M =
[[147 125 141 125 143 139 135 120 134 135 143 122 123 144 141 142]
 [147 131 133 121 139 132 119 127 132 130 141 129 128 137 140 134]
 [148 123 132 130 147 135 127 131 126 120 149 123 130 141 134 140]
 [146 123 131 127 141 137 128 126 131 125 144 121 125 137 134 141]
 [144 123 138 125 135 138 140 124 125 139 143 121 114 152 133 148]
 [126 127 120 136 135 126 124 138 122 112 131 132 142 117 119 122]
 [118 136 113 134 128 116 107 143 124 108 122 140 149 105 117 107]
 [125 131 120 135 133 126 117 141 123 111 129 137 147 115 122 116]
 [118 126 120 135 121 129 133 127 128 109 121 126 134 118 120 121]
 [129 144 129 129 117 117  99 130 135 122 124 130 119 139 126 117]
 [150 127 126 118 149 133 134 117 134 134 144 121 119 126 123 151]]
Indices start at 0.
(0, 0) => 147
(1, 0) => 147
(1, 10) => 141
(6, 11) => 140
(4, 0) => 144
(5, 5) => 126
(6, 14) => 117
(6, 3) => 134
(8, 2) => 120
(7, 8) => 123
(3, 9) => 125
(9, 15) => 117
(9, 12) => 119
(8, 10) => 121
(10, 4) => 149
(3, 2) => 131
(8, 1) => 126
(1, 2) => 133
(5, 2) => 120
(10, 0) => 150
(6, 4) => 128
(0, 7) => 120
(4, 14) => 133
(0, 6) => 135
(8, 13) => 118
(5, 15) => 122
(0, 2) => 141
(5, 9) => 112
(7, 15) => 116
(6, 6) => 107
(4, 10) => 143
(5, 6) => 124
(2, 4) => 147
(6, 13) => 105
(9, 14) => 126
(10, 11) => 121
(9, 1) => 144
(10, 1) => 127
(9, 7) => 130
(10, 3) => 118

arr =
[[135 140 123 128 126 130 122]
 [125 115 129 124 130 134 120]
 [129 131 124 124 131 132 122]
 [129 118 134 132 121 127 123]
 [121 132 129 130 134 120 149]
 [129 130 125 125 130 131 124]]
arr[-6, 0] -> 135
arr[3, -3] -> 121
arr[-1] -> [129, 130, 125, 125, 130, 131, 124]
arr[:, 0] -> [135, 125, 129, 129, 121, 129]
arr[-5, -7] -> 125
arr[-4] -> [129, 131, 124, 124, 131, 132, 122]
arr[5, 4] -> 130
arr[1, 1] -> 115
arr[-6, 6] -> 122
arr[-6, -5] -> 123
arr[-4, -2] -> 132
arr[-5, 5] -> 134
arr[4, 0] -> 121
arr[-4, 0] -> 129
arr[3, -2] -> 127

a =
[[125 127 130 145 122 112 135 121 128 153 127]
 [127 125 132 124 117 127 122 124 127 130 127]
 [133 134 125 132 140 125 129 120 126 121 131]
 [127 123 132 125 117 127 122 123 127 131 127]
 [130 131 123 136 142 125 134 122 127 126 129]
 [127 127 122 136 142 126 136 125 129 131 126]
 [120 118 124 132 128 129 134 129 130 140 121]
 [126 132 131 139 122 115 133 127 128 146 129]]
Rows and columns are counted from 0.
(0, 0)	125
(1, 5)	127
(6, 10)	121
(1, 2)	132
(2, 5)	125
(3, 6)	122
(1, 6)	122
(7, 4)	122
(5, 0)	127
(5, 9)	131
(6, 6)	134
(0, 2)	130
(1, 8)	127
(2, 6)	129
(5, 7)	125
(3, 9)	131
(0, 10)	127
(6, 2)	124
(5, 1)	127
(4, 7)	122
(6, 5)	129
(3, 0)	127
(4, 6)	134
(0, 7)	121
(3, 10)	127
(2, 3)	132
(3, 5)	127
(2, 1)	134
(6, 1)	118
(1, 4)	117

x =
[[118 105 130 132 139 129 112]
 [131 136 122 131 109 104 130]
 [133 148 119 134 114 114 138]
 [118 128 127 127 142 151 121]
 [138 124 142 115 134 138 122]
 [125 137 116 140 119 114 135]
 [124 126 125 129 133 130 124]
 [139 130 137 121 135 138 133]
 [119 143 108 131 124 122 139]]
Rows and columns are counted from 0.
row 0 col 0	118
row 3 col 4	142
row 2 col 2	119
row 2 col 4	114
row 0 col 3	132
row 5 col 0	125
row 4 col 2	142
row 0 col 1	105
row 6 col 6	124
row 5 col 1	137
row 1 col 4	109
row 4 col 6	122
row 4 col 0	138
row 8 col 3	131
row 1 col 1	136
row 3 col 6	121
row 1 col 0	131
row 8 col 4	124
row 3 col 0	118
row 0 col 5	129
row 7 col 6	133
row 2 col 5	114

A =
126  126  131  110  115  131  125
122  130  123  121  131  132  136
117  102  129  136  130  139  123
Indices start at 0.
(0, 0): 126
(2, 5): 139
(1, 0): 122
(1, 6): 136
(2, 1): 102
(2, 3): 136

m = [155 142 148 137]
m[0]: 155
m[3]: 137

W = [120, 143, 104, 149, 107, 141, 143, 112, 152, 150, 107]
W[0] = 120
W[5] = 141
W[-8] = 149
W[10] = 107

X = array([131, 140, 106, 121])
X[0] = 131
X[2] = 106
X[3] = 121

B = array([114, 145, 124, 117, 121, 122, 154, 142, 118, 100, 122])
B[-11] => 114
B[6] => 154
B[3] => 117
B[5] => 122
B[1] => 145

data =
[[146 144 124 139 125 114 120 124 136 128 119]
 [124 131 110 130 138 108 124 129 147 123 114]
 [138 136 127 132 141 111 146 115 115 129 135]
 [119 138 118 124 127 124 129 134 114 140 115]
 [147 142 112 144 126 125 116 126 131 121 145]
 [150 142 121 132 125 115 120 112 152 125 123]]
Rows and columns are counted from 0.
(0, 0) => 146
(1, 4) => 138
(2, 0) => 138
(0, 4) => 125
(0, 3) => 139
(5, 8) => 152
(1, 2) => 110
(0, 8) => 136
(3, 7) => 134
(5, 2) => 121
(2, 3) => 132
(2, 4) => 141
(4, 5) => 125
(4, 8) => 131
(4, 4) => 126
(0, 10) => 119
(0, 2) => 124
(2, 2) => 127
(3, 4) => 127
(5, 7) => 112
(4, 7) => 126
(4, 10) => 145
(3, 8) => 114

grid =
[[140 115 123 136 128 103 140 135 141 131 112]
 [115 141 121 133 132 147 116 118 119 124 149]
 [140 126 141 120 118 122 131 136 136 141 115]
 [121 131 114 139 140 128 133 121 128 125 134]
 [126 132 123 132 135 129 135 124 131 132 128]
 [114 140 125 127 136 150 123 118 117 123 144]
 [136 124 122 136 133 112 144 130 142 138 115]
 [119 124 117 135 137 127 127 124 121 112 134]]
Rows and columns are counted from 0.
(0, 0) => 140
(3, 6) => 133
(6, 3) => 136
(7, 4) => 137
(6, 10) => 115
(6, 0) => 136
(1, 8) => 119
(4, 3) => 132
(7, 5) => 127
(5, 6) => 123
(0, 10) => 112
(7, 8) => 121
(5, 7) => 118
(2, 10) => 115
(3, 8) => 128
(5, 2) => 125
(0, 1) => 115
(7, 9) => 112
(3, 7) => 121
(0, 4) => 128
(2, 4) => 118
(4, 0) => 126
(5, 1) => 140
(5, 0) => 114
(4, 4) => 135
(3, 4) => 140
(6, 5) => 112
